One vector is turned by the same rotation once a tick. Each row is the vector after some number of ticks, and that number follows the row.
The counts run from 0 to 744.
[ 86 148 132 172 127 156  65 159 137 103 151 106 128 102 107 143 104 139
 127 135  76 158 101 144 148 148 168 132 135 168 103 135 116 119] => 599
[107 112 111 143 151 137  81 121 148 157 120 134 116  65 111 115 122 106
 121 157 127 172 120 153 130  68 145 139 154 147  99  95 106  88] => 31
[ 98 120 103 150 143 136  94 129 175 133 133 143 143 116 134 105 154 140
  94 112  71 142 135 146 154 174 134 145 154  91 106 153  72 104] => 620
[108 103  92 144 134 116 132 103 159 180 100  94 145 142 128 110 140 147
  87 153 121 170 149 163 151 136 114 150 137  89  78  92 138  98] => 336
[124 158 145 130 144 154  68 119 126 109 137 175 151 113 116 105 120 108
 106 146 108 156  65 151 140 135 145 158 165 139 137 106 158  91] => 740
[117 103  84 143 124 148 110 144 149 165 105 107 161  96 149 153  93 140
 107 152  75 185 125 139 146 121 155  92 124 129  99 157 113 121] => 471
[109 140 119 109 128 132 101 134 143  73 141 145 139 135  66 132  85 140
 106 119 114 165  63 157 165 117 151 171 143 132 146 134 110 129] => 409
[117 108 119 112 150 134 129  87 161 131 155  98 152 116 118 106 141 116
  85 128  84 184 124 155 133  94 124 188  95 126 139  76 128 128] => 540
[100 113  88 110 116 124 114  97 132 134 102 146 148 136 104 118  99  83
  95 112 112 159  96 158 178 107 135 133 165 159 142  85  82 113] => 172
[ 84 102 133 162 135 144 109 116 125 142 128 134 117 115  95 158 118 132
  90 155 101 173 129 153 158 120 174 113 173  96  65 113 135 114] => 708
[113 114 122 157 130 149  91 105 163 136 112 131 139  96  75 123 129 136
 127 151  86 139 134 160 146 140 159 131 127 163  77 165  99  79] => 609
[100  98 139 147 147 125  79  99 126 129 126 119 124 150 107 148 134 128
  86 139 139 155  80 131 175 138 185 103 180  94 107 132 123 124] => 711
[104 142 137 161 149 137  64 132 139 138 138 130 139 129 138 132 117 111
  98 142 151 174  49 141 142 107 163 121 159 140 136  74 128 118] => 24
[126 132 123 138 148 129  95 124 136 144 140 107 118 139 110  83 119  98
  95 115 123 162  28 118 159  96 153 149 132 122 128 101 134 123] => 554
[138 145 102 109 144 120  80 126 135 101 124  94 158 148 141 110 107 154
 101 145  71 179  84 131 141 183 121 159 104 100 133 138 160 149] => 439
[112  90  85 132 148 127 112 135 178 179 102  98 165 144 146 143 136 143
  96 117 133 145  88 127 169 134 150 101 155 128 111 148  92  97] => 475
[135 104  94 122 145 105  59 129 138 115 127  88 101 103 131 112  98 162
 113 143  92 185 109 120 139 112 172 150 136  91 113 149 133 133] => 234
[140 123  92 151 100 115 101 126 126 163  99  97 149 147 156  76 112 126
  82 149 127 182 103 153 184 130 148 127 143  88 129 124 127 127] => 328
[130 124 120 134 151 146 119 118 143 144 127  94 171 108 127  89 136 137
 101 156  57 165 135 140 133 161 134 152 113 110 103 163 174  94] => 99
[115 125 105 118 167 118  69  87 156 109  95 134 166 139 117 101 143 114
 114 149 113 130 106 145 138 193 117 141 151 120 128 169 104 107] => 624
[142 110 123 145 104 128  98  64 129 140  97 143 146 141  98 104 119  81
  94 162 145 155 108 185 170 130 158 129 161 128 119 135 118  99] => 515
[110 123 112 114 146 109 107 135 141 144 104 114 132 137  65  89 101 153
 106 128 149 158  67 133 158  71 154 161 142 129 116 102 128  92] => 221
[ 88 131 100 127 161 123 126 156 173 129 133  93 182 124 119 124 118 177
  99 114  67 174 116 131 110 132 131 162  94 122 128 122 131 107] => 108
[121 112 132 132 158 160  75 116 164 134 147  87 140 124 120 180 150 187
 114 159  95 160 109 142 148 147 144 144 112 137  78 125 145 123] => 246
[124 119 111 118 175 121 107 100 145 124 114  85 159 111 105  83 130 123
 111 155  76 155 119 122 118 161 133 151 105 112 111 191 157 108] => 97
[ 81 126 112 151 152 126  85 139 136 149 136  73 143 136 164 122 146 133
  87 135 114 178 110 132 149 139 127 141 147 113 120  55 122 138] => 346
[121 141 123 113 114 135 106 132 141  87 142 155 141 147  78 134  86 141
 102 115 107 162  64 164 173 120 157 173 153 133 144 121 130 117] => 408
[113  92 111 130 136 114 118  80 167 137 129 130 134 158 113 111 151 120
  73 116 131 157 109 164 176 129 136 157 159  68 127 113  90 117] => 524
[129 104  85 136 129 140  86  96 172 141 103 104 153 103 160 158 117 129
 116 176  97 179 164 173 125 157 119 131 137 139  98 132 132 107] => 147
[110 135 128 160 134 139 107 131 173 109 163 120 105 108  70  84 124 116
 118 114  90 151  97 166 147 116 147 184 120 119 105 151 100 107] => 413
[ 96 107 101 125 139 118 100 111 139 124 123 122 127 130 110 174  69 125
 103 124 101 189  86 130 125  92 165 115 131 141 117  72 119 137] => 361
[122 101  75 115 137  92  95 109 128 142  81  73 158 129 120  99 109 142
 100 160 133 185 123 141 159 108 136 132 119  99 138 135 101 148] => 331
[134 133  77 128 116 122 115 132 149 159  95 142 160 123 133  66  98  95
  98 118 114 168  75 152 159 107 119 145 130 138 145 110  97 101] => 652
[113 132 126 164 142 174  87 137 147 139 128 149 137 101 120 130 136  98
 110 149  88 144  79 149 174 166 143 106 149 132  86 176 105 115] => 277
[ 90  97 131 161 131 139 118 102 139 140 124 129 111 115  86 157 103 123
  97 152  92 177 139 155 141 121 173 118 156 103  64 118 141 109] => 707
[ 86 130 129 181 138 132 122 121 154 149 137  70 115 150 117 128 123  94
 103 129 127 160 107 160 127 145 134 147 145 146  84  71 160  95] => 689
[130 130 121 103 145 130  84  90 108 114 129 119 164 143 141 109 136 111
  78 156 118 177  94 153 173 138 124 162 149 105 165  89 151 143] => 535
[100  94 124 139 132 139 120 102 148 135 138 119 148 117  99 142 150 127
  80 154 122 179 133 179 187 104 141 140 130  87 119 130  74 149] => 521
[119 149 135 126 145 123  90 117 108 106 120  97 155 123  92 106  88 113
 108 168 134 186  72 145 132 107 156 151 128 143 147 113 186 125] => 213
